Each named turn below is shown by a few rows before and after it. Which turns, in which order, take the first row of each later pair to the second? The first pair is answered.
turn z_319:
[  3 -25   8  14 -38  25  -4  -8 -16  18  24   9 -11  12   4 -34   7]  ->  [  9 -25  -3  10 -36  23  -4  -7 -14  11  22   8 -16  15   3 -37  14]
[-31 -12  16   4  23  22   1   4 -18  14 -29  -9  12 -20 -12   5 -48]  ->  [-15 -27   0  -2  27  26   7  -4 -19   6 -34 -23  -3 -22 -10  -7 -41]
[  7 -21  16  -5  22  -3   6   8   9  19 -14  -9   3  -9   3  -6 -20]  ->  [ 16 -24   6 -11  22  -4   7   7  11  12 -16 -14  -4  -7   3 -10 -12]
turn z_821:
[  4  16  41  19 -22  -8 -12  -3   2  37  21  10  18  -8   7 -11 -16]  ->  [  7  34  11  10   2 -37 -13  23  17  38  -4  17  13  -3   1  -5   0]
[ 30  10   5  -2  29 -11   7   6  30   9 -14 -37 -17  -7  -9 -46  -9]  ->  [ 15  17  45   4 -18  17  -2 -15  17 -10  44 -16  -2   3  -1 -34 -13]
[-10  -1  22 -27   0  -8 -30  18  -5   4 -15  45  35   3 -23  22 -35]  ->  [ -1 -22  13 -25  18 -10 -22  16  -6  19 -41  24  27  -8 -24   8 -43]
turn z_928:
[ 27 -28 -16 -11  -1  22   0 -13  -7 -10  -1  -5 -18 -16   1 -21   7]  ->  [  3 -25  21   6 -10  29  -3 -16 -15  12   5   4   5 -22   4 -10 -18]
[-3 16 -5 -6 -3 -4 -2  7  0 -9 15 15  3 -2 -5 13  6]  ->  [ 13  -2 -22 -11   6   0   5   2   0 -11   2  -3 -12  -6  -5  -1   9]
[-13  -5  41   9 -28   0  17  -5  -4   6  -3  -3   4   7   1   3  21]  ->  [ -6   6  22  -1 -28  -9  15   1   3 -10   2   4  -2  16   0   6  39]
turn z_646:
[-12  14  11  19  -7  20  -6  27   9  17  35  -3  24  -8   5   1  17]  ->  [  8 -12  -1  15  -7  35   2  10   4   7  32 -24   6 -12   8 -19  21]
[-18 -29  19   4   7   6   5 -20  -8   2  20 -20  11  -7  17   1 -12]  ->  [ -8 -32  -8  -3  29  -9   9  -8   1   6  -7 -31   0 -10  13  -6  -4]
[  8 -21   8  14  -6  25   7 -18  -5   0   5  -3  -5  10  -2 -15 -20]  ->  [ 13 -13 -18   9  20   1   9   2   6   8 -26  -6 -10   8  -7 -16 -12]
[-11 -15 -22 -12  21  -2   8  -1   4  11 -21 -27 -16  -5  11 -14  -9]  ->  [-36  16  -3  -3  17 -17  -2  17   9  21 -14   0   6   0   7  10 -15]
Then:
Each pair is two turns apart.
[-11  -3  25  12   8   2   4   0  -7  29 -10  -9  13 -10  -3  -2 -29]  ->  [ -5  -4  11   8  18  -6   6   6  -1  31 -24 -15   7 -11  -4  -5 -24] : z_319 z_646
[  4  57 -52   4  22 -21 -12  23  33 -48 -17  -2 -38  50 -24  -8  49]  ->  [ 18  16 -57  11  46 -12   4  13  28 -21 -58 -41 -51  27 -23 -34  26] : z_319 z_928
[ -8 -29  25  32 -17  18  -7  -3  -8  11   8 -22   9  -1   8 -14 -19]  ->  [  1 -11   7  16 -34  17 -13  -2  -1 -24  38  -7   2  17   7  -8  12] : z_821 z_646
[ 33 -37 -26   6  30  21  -3 -22 -15 -22 -19 -30 -14  -4   4 -57  34]  ->  [ 32  -4 -46  -7  29   1 -13  -3  -3 -43  -7  -6 -12  12   0 -41  60] : z_821 z_646
[ 15  10 -17 -13 -32  -2 -26 -16   4 -12  28  -9  -7 -10   4   8  34]  ->  [ 21 -21 -16  -4  -9   2 -14 -21  -2  16  -9 -39 -13 -30   4 -11  12] : z_646 z_928
[  2  30 -26  -6  -4 -16  -7  10  11 -27  24  12   5  27  -1   1  21]  ->  [  2  -5   8   6 -26  22   0 -23  -8 -22  43  -6   6  15   8 -14  -3] : z_821 z_821
[ -2   9 -15   0  -4  -8  -5   0   3 -14  15  16  -4  18  -5   0   4]  ->  [ -2 -18   3  11   2   7   4 -11  -6   8  -3  -5  -5   2  -1 -12 -22] : z_928 z_928
[ 16  10   0  -5 -62  -8   9  11 -12 -50  45  20  -8   4   3  14  24]  ->  [-10  40   0   7 -24 -52   5  53   2  -9  -4  33  13  -3  -8  35  11] : z_821 z_646
[ -6  36 -25 -20  -3 -30 -13  25  19 -24  13  28  -7  15  -4  24  31]  ->  [ -9  -5  29  -2 -44  25  -8 -24  -9 -23  51  10  -1   2   9   9  -2] : z_821 z_821
[-21  -6  26 -25  -1  12  11   9   6  -5  32  19  23  25 -29  30   3]  ->  [-18 -32  37 -17  -1  28  19  -5  -2   8  23  -1  20  13 -26  17 -15] : z_319 z_319
[ 10 -10  11   8  25   5  13  11  -3  13 -17  -2   1 -21  18   4 -10]  ->  [  0   4  19  11  21   0   8  16  -1  14 -10  11  11 -18  18  14 -11] : z_928 z_821
[-35  26  38  -3 -31  -6 -22  29 -18  19  22  23  34  -6  16   7  10]  ->  [-29  31   9  -9   3 -34 -18  52  -6  33 -18  17  27 -10   9   5  15] : z_319 z_821
[  4  -5  -4  -2  -9   9  -8  -4  -1 -13   9  -5  -8   2   2 -14  17]  ->  [ -9  15  -1   0  -3  -6 -13  12   5  -5   3  10   2   6  -1   0  16] : z_646 z_646
[-30  30 -19  20 -23 -18 -26  36 -13  -5  38  43  15   9  -2  34  -3]  ->  [-24   3 -32  28  25 -33 -13  48 -10  38 -28  10   7 -14  -7  16 -27] : z_319 z_821
